Each row has a name. Each question is about the rows just above it. Places in a row count from 0.

[110 183 141  65 171] = q_796
[106 149 103  83 155] = q_915
[ 99 185 122  80 174] = q_855
[105 144  98 104 150] = q_12
[106 149 116  83 155] = q_224
[100 165 104  87 164] = q_999
[117 131 108 105 139] = q_273
[119 133 114 125 135] = q_473
Changed q_224: [106 149 116  82 155]. Place and old value: => 3, [83]
Changed q_855: [100 185 122  80 174]. Place and old value: => 0, [99]
Where does [106 149 103  83 154] differ from q_915, and what was there? => 4, [155]
Changed q_855: [ 98 185 122  80 174]. Place and old value: => 0, [99]
Changed q_999: [100 166 104  87 164]. Place and old value: => 1, [165]
Where does [106 149 103  84 155] differ from q_915, and what was there? => 3, [83]
One entry of q_273 was changed: [118 131 108 105 139]. Where, and from what? => 0, [117]

[161 139 119 103 105 117 127 138 147 116 136 114  93]  q_75
[161 139 119 103 105 117 127 138 147 151 136 114  93]  q_803
[173 165 134 104  96 110 128 139 142 141 138 131 117]  q_109
[ 84  78 113 159 186 168 114  68  71 159 166 143 120]  q_653
[154 145 120 105  99 112 147 169 165 131  98  80 102]  q_268
Changed q_109: [173 165 134 104  96 110 128 139 142 141 137 131 117]. Place and old value: => 10, [138]
Changed q_268: [154 145 120 105  98 112 147 169 165 131  98  80 102]. Place and old value: => 4, [99]
Changed q_109: [173 165 134 104  96 110 128 139 142 140 138 131 117]. Place and old value: => 9, [141]
Changed q_268: [154 145 120 104  99 112 147 169 165 131  98  80 102]. Place and old value: => 3, [105]

[116 185 174 188  99 134 164  97 155 145  98 108 127 181  75 171  89 124
 167  98  76 166  78  83  70] -> q_398
[ 99  90 125 146 109 131  98 130  70 161  68 136  71 187 143  89 131  78
 172 123 111  91 184  72 125] -> q_228
[188 180  99 114 152 171 131  69 108 171 116 179 145 159  75 173 175  78
 140 106 178 102  83  80 115] -> q_741
[184 141  86 101 120  73 112 132 173 113 105 101 138 169 170 108 129 145
 182  87 110  78  72 105 135] -> q_889
[108  76 129 161 151 145  99 143 182 148 158 108 145 121 151 118  77 101
 176 100 122  94 156 163 130] -> q_513
[ 92 157 161 133 124 178 154 178 110 164 188 153 127 149  78 124 149 179
  73 148  78 174 136 166 158] -> q_997
[128 184  97 153  83 116  94 164 175 134 181 174  88 177 180  75  71 147
 164 147 156 168 155 162 105] -> q_179
[ 83 146 152 100 167 171 132 118 140 184  93 149 151 124  75  80  83 144
 103 177  75  98 184 123 103] -> q_921
[145 153  71 145 128 119 170 138 167 126  93 123 124 165 126 158 100  87
 180 170  96 187 108  99 110] -> q_401
Where does [128 184  97 153  83 116  94 164 175 134 181 174  88 177 180  75  71 147
 164 147 156 168 156 162 105] differ from q_179, and what was there? => 22, [155]
Where does [ 83 146 152 100 167 171 132 118 140 183  93 149 151 124  75  80  83 144
 103 177  75  98 184 123 103] differ from q_921, and what was there? => 9, [184]
Where does [145 153  71 145 128 119 170 138 167 126  93 123 124 165 126 158 100  87
 180 170  96 187 108  99 111] differ from q_401, and what was there? => 24, [110]

[146 193 107 122 130] -> q_532
[123 178 160 108 151] -> q_804
[137 195 135 108 142] -> q_16
[104 132 182  97 152] -> q_718
[123 178 160  94 151] -> q_359
[111  61 145 139 123] -> q_56
[123 178 160  94 153] -> q_859
Where does [124 178 160  94 153] differ from q_859, and what was there? => 0, [123]
One entry of q_16 was changed: [136 195 135 108 142]. Where, and from what? => 0, [137]

[ 76 137  78  88 153 144 165 134 172 140 151  91 120 139  95 164  88  78
 149 104 156 117 104 127] : q_155
[177 144 180  88 149 106 113  86 151  89 115 168 148  88 180  91 145  88
 165 128  92  81  99 155] : q_764
[123 148  99  83 136 136  99  89 178 174 105 114 169 153 133 119  85 137
 105 116 128 158 154 148] : q_388
[177  78 139 132  77 106  83  74 114  79 165 140 114 117 152 147 111 145
 160 124 155  82 143 171] : q_698
[164 153 129 101 155 174 181 144 109 136  77  86  96 146 139 180 174  84
 105 153  82 108 165  93] : q_779
[ 75 137 163 120 145 170 153 143 124 123 169 117 123 151 179  83 167 114
 146  82  94  86 168 104] : q_311
[104 108 136 166  76 179 138 129 135  85 169 102 125 179  94 149 128 151
 105 132 110 152 182 165] : q_538
[ 81 173 152 155 120 153 120 105 107 174 172 138  74 115 171  95 153 102
 103 114  88 179 143 168] : q_370
[182 182 115  92  91  98  80 100  88 117 135 180  91 144  79 107  79 139
 164 146  79  81 118 161] : q_941
[156 178 151  95 136 168  82  80 109 166 105 163  78 161 158 135 123 158
 127 135 130  95 158 114] : q_630
[179 126 176 117 121 170  84 131  99 110 152  88  87 128 172 103  83  79
 159 181 141  92  79 152] : q_434
[ 76 137  78  88 153 144 165 134 172 140 151  91 120 139  95 164  88  78
 149 104 156 117 104  98] : q_612
Where does [ 81 173 152 155 120 153 120 105 106 174 172 138  74 115 171  95 153 102
 103 114  88 179 143 168] differ from q_370, and what was there? => 8, [107]
Changed q_779: [164 153 128 101 155 174 181 144 109 136  77  86  96 146 139 180 174  84
 105 153  82 108 165  93]. Place and old value: => 2, [129]
One entry of q_311 was changed: [ 75 137 163 120 145 170 153 143 124 123 169 117 123 151 179  83 167 115
 146  82  94  86 168 104]. Where, and from what? => 17, [114]
One entry of q_538 was changed: [104 108 136 166  76 179 138 129 135  85 169 102 125 179  94 149 128 151
 105 132 110 151 182 165]. Where, and from what? => 21, [152]
Changed q_388: [123 148  99  83 136 136  99  90 178 174 105 114 169 153 133 119  85 137
 105 116 128 158 154 148]. Place and old value: => 7, [89]
One entry of q_764 was changed: [177 145 180  88 149 106 113  86 151  89 115 168 148  88 180  91 145  88
 165 128  92  81  99 155]. Where, and from what? => 1, [144]
One entry of q_155 was changed: [ 76 137  77  88 153 144 165 134 172 140 151  91 120 139  95 164  88  78
 149 104 156 117 104 127]. Where, and from what? => 2, [78]

[120 128 131 125 123 132 133 142 110 118 136 121 135 109 128 134 133 147
 127 115 106 128 123 124 130 138 143 130 125 117 116 120 134 121 113 122
 122 123 135 116 125 136 134 129 180 147 124 124 126 129 122 124 124 134
 118 125 108] = q_969
[136 129 138 150 125 143 148 120 116 148 141 131 107 142 128 128 147 138
 113 114 145 113 106 121 134 114 145 134 125 134 131 140 141 128 108 135
 119 143 112 121 114 133 143 112 185 113 136 129 135 128 133 141 129 103
 160 141 128] = q_893
[126 125 127 126 127 126 127 132 132 127 123 128 129 127 127 128 122 130
 129 129 127 132 131 129 128 133 133 128 139 135 129 130 122 128 131 124
 134 126 130 131 128 128 126 131 112 130 127 128 132 128 125 123 128 135
 122 124 128] = q_91
[118 128 104 125 116 121 125 127 135 124 126 145 116 128 140 134 122 130
 122 124 136 140 129 125 143 131 143 143 110 114 125 119 131 120 116 110
 122 114 119 121 125 133 141 132 137 133 126 131 146 121 134 129 131 141
 128 108 141] = q_692
[123 133 126 125 129 128 122 120 125 124 136 128 132 127 129 129 133 119
 131 133 127 126 132 123 126 121 142 126 114 129 126 120 135 127 130 134
 123 127 135 125 133 128 131 127  90 127 129 127 121 126 133 135 127 121
 131 132 129] = q_206
[137 123 130 135 124 128 141 143 141 138 117 132 118 133 124 126 115 148
 126 118 139 131 117 132 131 138 127 131 115 129 129 150 115 129 125 117
 142 133 122 136 117 127 124 130 164 128 129 129 144 130 117 114 129 143
 123 117 130] = q_131
[139 122 142 124 132 143 133 141 115 130 134 110 138 118 122 125 136 140
 136 127 111 113 122 125 114 117 134 114 137 125 117 122 132 125 132 148
 133 140 140 129 130 126 123 115 121 134 137 116 104 123 112 129 116 108
 126 138 116] = q_188
[120 131 124 118 130 121 115 125 126 123 135 137 129 117 140 120 116 112
 130 137 117 115 135 127 130 137 134 130 129 124 130 118 127 133 136 122
 133 118 138 130 130 130 123 140  69 147 132 129 133 127 130 120 129 147
 118 123 123] = q_655
Where does [118 128 104 125 116 121 125 127 135 124 126 145 116 128 140 134 122 130
 122 124 136 140 129 125 143 131 143 143 110 114 125 119 131 120 116 110
 122 114 119 121 125 133 141 132 137 133 126 131 146 122 134 129 131 141
 128 108 141] differ from q_692, and what was there? => 49, [121]
Changed q_131: [137 123 130 135 124 128 141 143 141 138 117 132 118 133 124 126 115 148
 126 118 139 131 117 132 131 138 127 131 115 129 129 150 115 129 125 117
 142 133 122 136 117 127 124 131 164 128 129 129 144 130 117 114 129 143
 123 117 130]. Place and old value: => 43, [130]
One entry of q_692 was changed: [118 128 104 125 116 121 125 127 135 124 126 145 116 128 140 134 122 130
 122 124 136 140 129 125 143 131 143 143 110 114 125 119 131 120 116 110
 122 114 119 122 125 133 141 132 137 133 126 131 146 121 134 129 131 141
 128 108 141]. Where, and from what? => 39, [121]
One entry of q_206 was changed: [123 133 126 125 129 128 122 120 125 124 136 128 132 127 129 129 133 119
 131 133 127 126 132 123 126 121 142 126 113 129 126 120 135 127 130 134
 123 127 135 125 133 128 131 127  90 127 129 127 121 126 133 135 127 121
 131 132 129]. Where, and from what? => 28, [114]
One entry of q_655 was changed: [120 131 124 118 130 121 115 125 126 123 135 137 129 117 140 120 116 112
 130 137 117 115 135 127 130 137 134 130 129 124 130 118 127 133 137 122
 133 118 138 130 130 130 123 140  69 147 132 129 133 127 130 120 129 147
 118 123 123]. Where, and from what? => 34, [136]
Changed q_188: [139 122 142 124 132 143 133 141 115 130 134 110 138 118 122 125 136 140
 136 127 111 113 122 125 114 117 134 114 137 125 117 122 132 125 132 149
 133 140 140 129 130 126 123 115 121 134 137 116 104 123 112 129 116 108
 126 138 116]. Place and old value: => 35, [148]

[124 111 117 147 148 121 171 147 118 120 120 152] -> q_916
[114 162 142 120 116 114 108 130 139 120 173 112] -> q_541
[146 120 115 124 116 138 124  96 147 136  90 119] -> q_537
[123 126 141 142 118 141 143 132 142 125 138 129] -> q_307
[123 126 141 142 118 141 143 132 142 126  66 107] -> q_581
[129 123 103 144 158 121 171 136 107 147 109 155] -> q_144
[134 109 112 122 126 141 100  94 161 134  88 123] -> q_592
[129 141 122 127 151 114 145 147 109 120 137 131] -> q_423
[153 129 111 140 145 125 135 145  92 149 109 166] -> q_265
[102 135 128 116 106 139 128 124 155 108 166 112] -> q_137
Changed q_137: [101 135 128 116 106 139 128 124 155 108 166 112]. Place and old value: => 0, [102]
Changed q_265: [153 129 111 140 145 126 135 145  92 149 109 166]. Place and old value: => 5, [125]
Where does [102 136 128 116 106 139 128 124 155 108 166 112] differ from q_137, and what was there? => 1, [135]

[119 169  96 164 134 139 106 137 164 128 145 120 120  96 144 137 168 140
 128 140 132 144 132 141 108 130 112 107 173 114 134 151 138 142 113 137
  89 122] = q_939
[134 144 115 136 147 134 139 122 151 113 126 129 136 133 142 136 127 117
 145 103 114 121 122 103 113 139 126 131 118 113 114 120 122 127 151 141
 132 135] = q_885
[125 151 115 153 132 143 146 123 153 123 123 124 127 115 113 131 147 118
 132 143 134 147 112 114 106 129 105 112 156 112 135 119 134 125 143 133
 128 125] = q_554
[120 152 117 152 132 147 116 135 167 121 110 141 117 104 115 112 136 130
 122 138 121 151 110 112  97 140 118 109 147 114 119 128 133 111 123 142
 120 127] = q_494
[118 183  81 177 121 146 103 126 153 125 138 117 114 101 131 126 162 147
 131 149 135 125 119 121 116 114 109 109 169 107  98 166 129 130  81 151
  98 103] = q_152
[118 159  90 160 125 142 122 117 136 132 129 120 129 122 121 143 154 153
 132 142 151 118 123 129 135 101 104 138 143 121 115 159 115 124  75 130
 121 101] = q_749
[123 166 106 159 128 147 111 135 162 117 123 132 108 102 135 119 148 131
 127 140 121 138 117 121 105 135 117 115 154 112 114 146 131 124 126 146
 106 119] = q_402
[119 176  80 163 136 152 119 126 166 120 115 129 119 110 127 133 154 143
 136 135 138 124 115 115 113 121 112 129 146 108 103 156 120 115  92 144
 122 103] = q_476
[114 195  91 177 133 137 104 137 168 120 151 114 103 107 121 133 162 125
 146 141 139 138 125 131  96 121 109  86 182 105 109 168 144 144 105 152
  88 118] = q_112
[108 168  99 164 128 151 102 132 155 122 112 135 111 107 117 124 144 159
 126 149 140 136 120 131 107 112 106 133 142 114 111 157 121 111  84 135
 115 112] = q_468
Changed q_494: [120 152 117 152 132 147 116 135 167 120 110 141 117 104 115 112 136 130
 122 138 121 151 110 112  97 140 118 109 147 114 119 128 133 111 123 142
 120 127]. Place and old value: => 9, [121]
Changed q_749: [118 160  90 160 125 142 122 117 136 132 129 120 129 122 121 143 154 153
 132 142 151 118 123 129 135 101 104 138 143 121 115 159 115 124  75 130
 121 101]. Place and old value: => 1, [159]
Changed q_402: [123 166 106 159 128 147 111 135 162 117 123 132 108 102 135 119 148 131
 127 139 121 138 117 121 105 135 117 115 154 112 114 146 131 124 126 146
 106 119]. Place and old value: => 19, [140]
One entry of q_939 was changed: [119 169  96 163 134 139 106 137 164 128 145 120 120  96 144 137 168 140
 128 140 132 144 132 141 108 130 112 107 173 114 134 151 138 142 113 137
  89 122]. Where, and from what? => 3, [164]

[127 101 116  80 169 154  68 140 150] = q_937
[122 109  56 103 103  99 118  91 153] = q_395
[113 108  75  85  89 121 129 103  80] = q_780
[122 109  56 103 103 149 118  91 153] = q_419
[157 117  94  77  98  94 125 110 179] = q_122
Where does [127 101 116  81 169 154  68 140 150] differ from q_937, and what was there? => 3, [80]
Where does [113 108  75  84  89 121 129 103  80] differ from q_780, and what was there? => 3, [85]
Changed q_395: [123 109  56 103 103  99 118  91 153]. Place and old value: => 0, [122]
Where does [113 108  75  85  89 121 128 103  80] differ from q_780, and what was there? => 6, [129]
One entry of q_395 was changed: [122 109  56 103 103 100 118  91 153]. Where, and from what? => 5, [99]

[175 168 106 184]  q_238
[183 176 101 190]  q_596
[116 135 161 166]  q_251
[134 132 149 110]  q_633
[162 144  82 160]  q_362
[174 150 123 106]  q_517
Where does [174 150 123 107] differ from q_517, and what was there? => 3, [106]
Where does [116 135 161 165] differ from q_251, and what was there? => 3, [166]
Where does [174 149 123 106] differ from q_517, and what was there? => 1, [150]

[157 138  95 183 129 145 162 122 137 127 113 152 139 112 137 164] -> q_182
[157 138  95 183 129 145 162 122 137 127 113 152 143 101 136 167] -> q_58
[157 138  95 183 129 145 162 122 137 127 113 152 139 112 135 117] -> q_637
One entry of q_637 was changed: [157 138  95 183 129 145 162 122 137 127 113 152 139 112 134 117]. Where, and from what? => 14, [135]
Changed q_637: [157 138  95 183 129 145 162 122 137 127 113 152 138 112 135 117]. Place and old value: => 12, [139]
One entry of q_58 was changed: [157 138  95 183 129 145 162 122 138 127 113 152 143 101 136 167]. Where, and from what? => 8, [137]
One entry of q_182 was changed: [157 138  95 183 129 144 162 122 137 127 113 152 139 112 137 164]. Where, and from what? => 5, [145]

[123 106 122  97 110  75 142 130 120 153 108 128 141 108 100 137 129 167
 128] -> q_609
[106 135 120 101 124  79 130 137 152 132 110 113 133 132 108 112 105 129
 103] -> q_819
[105 109 166 154 156 135  64 102 156 129 129 145 141 118 166 104 117  58
 155] -> q_813
[118 115 148 101 122 114 104 139 158 124 112 152 148 127 162 102 135 107
 135] -> q_353
[100 127 156 109 185 140  70 141 163  81 161 128 106 138  92 104  76  80
 155] -> q_415
[129 137 142 109 158 153  90 152 143  81 131 140 111 139 141 108 107  88
 153] -> q_901
[129 137 158 187 132 174 110 122 150 124 131 126 125 148 170 137 103  58
 141] -> q_466
[117 125 120 113 132 131 122 108 149 134 101 143 141 113 137 112 125 118
 136] -> q_635
[117 136 144  97 122  97 136 106 138 132 142 133 123 106  92 112 107 122
 131] -> q_899
[132 147 166 195 132 200 125 117 156 126 108 128 115 138 203 156  98  69
 143] -> q_50
[126 125 160 162 119 148 125  95 143 147 135 140 136 115 162 135 125  95
 141] -> q_913
[127 126 150 121 134 161 101 141 163 102 146 156 139 146 150 102 127  80
 148] -> q_848
Changed q_466: [129 137 158 187 132 174 110 122 150 124 131 126 125 148 169 137 103  58
 141]. Place and old value: => 14, [170]
Changed q_819: [106 135 120 101 124  78 130 137 152 132 110 113 133 132 108 112 105 129
 103]. Place and old value: => 5, [79]
Changed q_848: [127 126 150 121 134 160 101 141 163 102 146 156 139 146 150 102 127  80
 148]. Place and old value: => 5, [161]
Changed q_848: [127 126 150 121 134 161 101 141 163 102 145 156 139 146 150 102 127  80
 148]. Place and old value: => 10, [146]

[120 111  76 190  81 109 143  94 115 150 178 192 102 123 190 152 116 148] : q_714
[134 180 133  79 187 122  74  77 172 181 180 126  66  88  99 158 151 186] : q_134
[134 180 133  79 187 122  74  77 172 181 180 126  66  88  99 158 151  77] : q_762
[178 112  65  89 111 182 165  71 156 130  76 142 179 173 171 121 114 126] : q_674
[134 180 133 137 187 122  74  77 172 181 180 126  66  88  99 158 151 186] : q_569
[ 86 142 124 137  96 104 166 188 130 182  70 175  64 122 193 156  88 107] : q_278
One entry of q_674 was changed: [178 112  65  89 111 182 165  71 156 130  75 142 179 173 171 121 114 126]. Where, and from what? => 10, [76]
One entry of q_569 was changed: [134 180 133 137 187 122  74  77 172 181 180 125  66  88  99 158 151 186]. Where, and from what? => 11, [126]
Where does [134 180 133  79 187 122  74  77 172 181 180 126  65  88  99 158 151 186] differ from q_134, and what was there? => 12, [66]
Changed q_278: [ 86 142 124 137  96 103 166 188 130 182  70 175  64 122 193 156  88 107]. Place and old value: => 5, [104]
Where does [134 180 133  79 187 122  74  77 172 181 179 126  66  88  99 158 151  77] differ from q_762, and what was there? => 10, [180]
One entry of q_714 was changed: [120 111  76 190  81 109 143  94 115 150 178 192 102 123 190 153 116 148]. Where, and from what? => 15, [152]
Changed q_762: [134 180 133  79 187 122  74  76 172 181 180 126  66  88  99 158 151  77]. Place and old value: => 7, [77]

[127 130 117 122 128 130 131 127 124 134 120] = q_706
[111 118 106  54 159 107 146 182  89 156 121] = q_79
[120 136 123 134 131 121 150 116 118 126 100] = q_344
[132 122 103 132 106  89 126 154 141 127 126] = q_735
Where does [111 118 106  54 158 107 146 182  89 156 121] differ from q_79, and what was there? => 4, [159]
One entry of q_79 was changed: [111 118 106  54 159 107 146 182  89 157 121]. Where, and from what? => 9, [156]
Where does [121 136 123 134 131 121 150 116 118 126 100] differ from q_344, and what was there? => 0, [120]
Changed q_706: [128 130 117 122 128 130 131 127 124 134 120]. Place and old value: => 0, [127]

